[0.84 1.88 -3.06 -4.36 4.43 1.70 -3.14] = Debe
[-1.16 0.36 -2.04 1.48 3.73 -0.94 -2.69] = nisos
[2.16 -3.63 -3.48 -1.55 3.05 1.54 -5.70] = mav
[2.25 0.51 -0.42 -9.18 3.17 2.77 -6.34] = Miz
[0.85 0.85 2.05 2.68 -0.40 0.85 2.68] = giken
[2.06 2.05 2.05 2.68 2.05 2.05 -0.08] = koza
[-1.92 -0.41 -3.06 -4.36 -7.11 1.70 -3.14] = zitub
[0.85 0.11 0.70 1.37 1.03 2.46 1.11] = Fenud
[1.87 -1.87 1.87 1.87 -5.78 -5.78 1.87] = pebi
[2.15 0.09 2.15 0.09 0.50 2.15 2.15] = belid
present: [-2.04 1.48 3.73]  yes
howmany giken: [0.85]  3
present: [2.15 2.15 0.50]  no
howmany koza: [2.05]  4
present: [2.05 2.68 2.05 2.05]  yes
howmany pebi: [1.87]  4
howmany belid: [2.15]  4

[-0.59 -1.73 2.11 3.23 5.30 4.97] -> Suzon
[-0.59 -1.52 2.11 6.01 5.30 4.97] -> fati
[-2.26 0.89 0.89 3.17 2.20 3.17] -> sefa
[1.93 2.34 4.03 -0.24 -0.86 6.01] -> Gulo
[-1.78 -1.79 -1.78 -0.88 1.33 -0.88] -> vulan
[1.44 3.64 6.00 4.66 4.66 6.00] -> loga
[1.93 2.34 4.03 -1.20 -0.50 2.69] -> sab
howmany sefa: [3.17]  2
present: [2.34 4.03]  yes
howmany vulan: [-1.78]  2
howmany loga: [6.00]  2
present: [3.64 6.00 4.66 4.66]  yes
howmany Suzon: [-1.73]  1

[-6.27 2.80 1.44 -5.81 6.82 1.44 5.05 1.44] : zumez
[1.44 -5.81 3.52 1.44 1.43 1.44 1.44 -6.46] : niluz
[-0.16 5.06 2.54 -6.28 -0.16 5.06 2.54 5.06] : zefu
howmany zumez: [1.43]  0
howmany niluz: [1.44]  4
howmany zefu: [-0.17]  0
howmany zefu: [5.06]  3
howmany niluz: [-5.80]  0
howmany zefu: [-6.28]  1

[1.85 -2.00 5.09 -7.12 1.26]  sisaf
[3.09 -2.00 -0.10 -1.74 0.00]  rapob
[6.81 -6.31 -6.31 -6.31 1.16]  semu
[-7.38 -1.76 2.32 -6.47 -6.05]  Regod
[-3.37 0.07 4.09 0.07 0.07]  leme
[4.34 1.77 -6.32 -0.78 3.02]  kimuv
[5.58 3.01 5.96 -4.95 3.60]  dip
howmany semu: [-6.31]  3
howmany leme: [0.07]  3
present: [-0.10 -1.74]  yes
present: [3.60 -4.95 5.96 3.01]  no
present: [5.09 -7.12]  yes

[4.04 -5.06 -3.23 -2.36 -8.32 8.06 -0.46 2.43 -2.99 -0.08 -2.36 1.26 0.04 -5.09] : Kivi
[-4.49 -7.25 -7.25 -6.28 2.46 -6.28 -0.45 -6.03 -6.28 -3.19 0.12 -7.25 -7.25 1.68] : zapu
[0.75 0.75 -0.60 0.74 2.53 1.69 0.74 1.69 0.75 1.69 1.69 -7.24 0.74 1.69] : Viga
present: [1.69 -7.24 0.74 1.69]  yes
howmany Viga: [1.69]  5
present: [-2.36 -8.32 8.06 -0.46]  yes
howmany zapu: [-7.26]  0
present: [-7.25 -7.25]  yes
howmany Kivi: [-0.46]  1
howmany Viga: [1.68]  0

[-1.40 -0.31 -1.17 2.06 2.64 -0.26 -0.60 3.51 -0.23 1.56 -0.32 3.73 3.69 1.95 -2.29 -2.59 2.25 -2.19 1.52 1.11 0.41 3.24] = maz
[0.55 -0.06 0.03 0.65 0.63 0.07 -0.12 1.48 -0.16 0.46 0.45 1.14 1.37 0.25 -0.04 -0.19 0.27 -0.27 0.68 0.37 0.08 0.50] = roz
[-0.15 -0.14 -2.71 2.46 1.80 1.29 1.23 5.21 0.70 -2.24 -0.37 -2.87 -2.97 1.30 -1.26 -3.40 1.16 1.98 1.07 -2.15 -2.63 4.31] = vusum
[-1.18 0.03 -1.25 0.50 0.89 1.70 0.87 -3.26 1.24 -2.97 0.51 -0.93 -1.21 0.35 1.26 -2.30 0.53 -2.97 -0.39 1.37 3.63 0.82] = lut
[-0.08 0.18 1.20 1.97 -0.40 -1.00 2.52 -0.25 -0.34 -3.75 -0.13 -7.21 -5.88 0.54 -0.63 -0.47 -0.64 0.82 4.10 1.61 -2.49 -1.47] = sunul
[-2.02 -0.20 -1.30 1.03 0.27 -2.09 -0.35 0.34 -1.94 -1.40 -0.82 1.53 2.28 -1.07 -1.37 3.01 0.07 -2.27 2.20 3.59 -0.77 0.13] = lef
[1.84 0.16 -3.31 1.12 2.08 4.60 0.72 -1.57 1.61 -2.76 3.23 -0.12 -0.63 -0.94 4.71 -3.07 -0.17 -1.65 -1.85 -1.35 3.62 2.02] = domis
[-0.23 0.10 3.48 -0.52 -0.05 -1.44 -0.50 -0.50 -0.13 4.09 -0.16 -0.76 1.16 1.77 -1.37 -1.22 0.62 -0.76 -0.76 0.49 -2.05 -0.50] = fuso
howmany fuso: [3.48]  1
howmany fuso: [-0.76]  3

[-8.07 -7.43 -6.60 -5.96 -5.23 0.00 -2.34 0.00 2.66 4.95 6.78 7.40 7.32 0.00 6.06 5.61 0.00 5.61 0.00 3.62 1.43 -1.40 0.00 0.00 -8.05 -8.36] -> gune
[5.95 5.69 5.66 5.58 0.00 3.68 1.36 -1.60 -4.33 0.00 -8.06 -8.47 -8.12 -7.31 -6.51 -5.99 0.00 0.00 -2.40 0.00 2.60 0.00 6.69 7.46 7.28 6.63] -> nakis
[-0.64 2.06 4.57 6.29 0.00 7.38 6.93 0.00 5.82 5.56 5.55 5.29 4.03 2.00 -0.64 -3.62 -6.15 -7.81 -8.48 -8.22 -7.49 -6.74 -6.15 0.00 -4.42 0.00] -> Kar
[7.32 0.00 6.12 5.60 5.39 5.50 5.17 4.08 1.90 -0.88 -3.81 0.00 -7.92 -8.57 -8.17 -7.37 -6.81 -6.15 -5.33 0.00 -2.70 -0.41 2.23 4.70 6.58 0.00] -> Tiguz
[-8.45 -8.01 0.00 -6.66 -5.92 -5.11 -3.86 0.00 0.15 2.91 5.23 6.82 7.49 7.30 6.55 6.08 5.52 5.60 5.61 4.95 3.49 1.34 -1.63 -4.42 -6.95 0.00] -> Gisep
[7.40 0.00 6.32 5.77 5.63 5.61 5.34 4.38 2.46 -0.17 -3.06 -5.63 -7.61 -8.28 -8.34 -7.67 -6.92 -6.24 -5.59 -4.65 0.00 -1.13 1.52 4.01 0.00 7.23] -> Rasop
[-8.33 -7.77 -7.07 -6.26 -5.70 -4.84 -3.37 -1.48 1.09 3.70 5.79 7.22 7.46 7.18 6.32 5.73 5.54 5.63 0.00 4.53 2.88 0.00 -2.62 -5.35 0.00 0.00] -> bukip
[3.50 1.16 -1.66 0.00 -6.89 -8.14 -8.48 -8.08 -7.19 -6.52 -5.90 0.00 -3.88 -2.14 0.33 2.94 5.22 6.87 7.33 7.25 0.00 5.93 5.57 5.58 5.36 4.94] -> tuvor
[6.17 5.79 5.59 4.79 5.44 0.94 2.80 0.00 -2.79 -5.56 -7.55 -8.28 -8.28 -6.46 0.00 0.00 -5.52 -4.71 -3.28 0.00 0.00 3.82 5.96 7.27 7.41 0.00] -> nek
[6.17 5.79 5.59 0.00 5.44 4.52 2.80 0.00 -2.79 -5.56 -7.55 -8.28 -8.28 -7.70 0.00 0.00 -5.52 -4.71 -3.28 0.00 0.00 3.82 5.96 7.27 7.41 0.00] -> Duguf
present: [0.00 -2.79 -5.56]  yes
present: [4.03 2.00]  yes

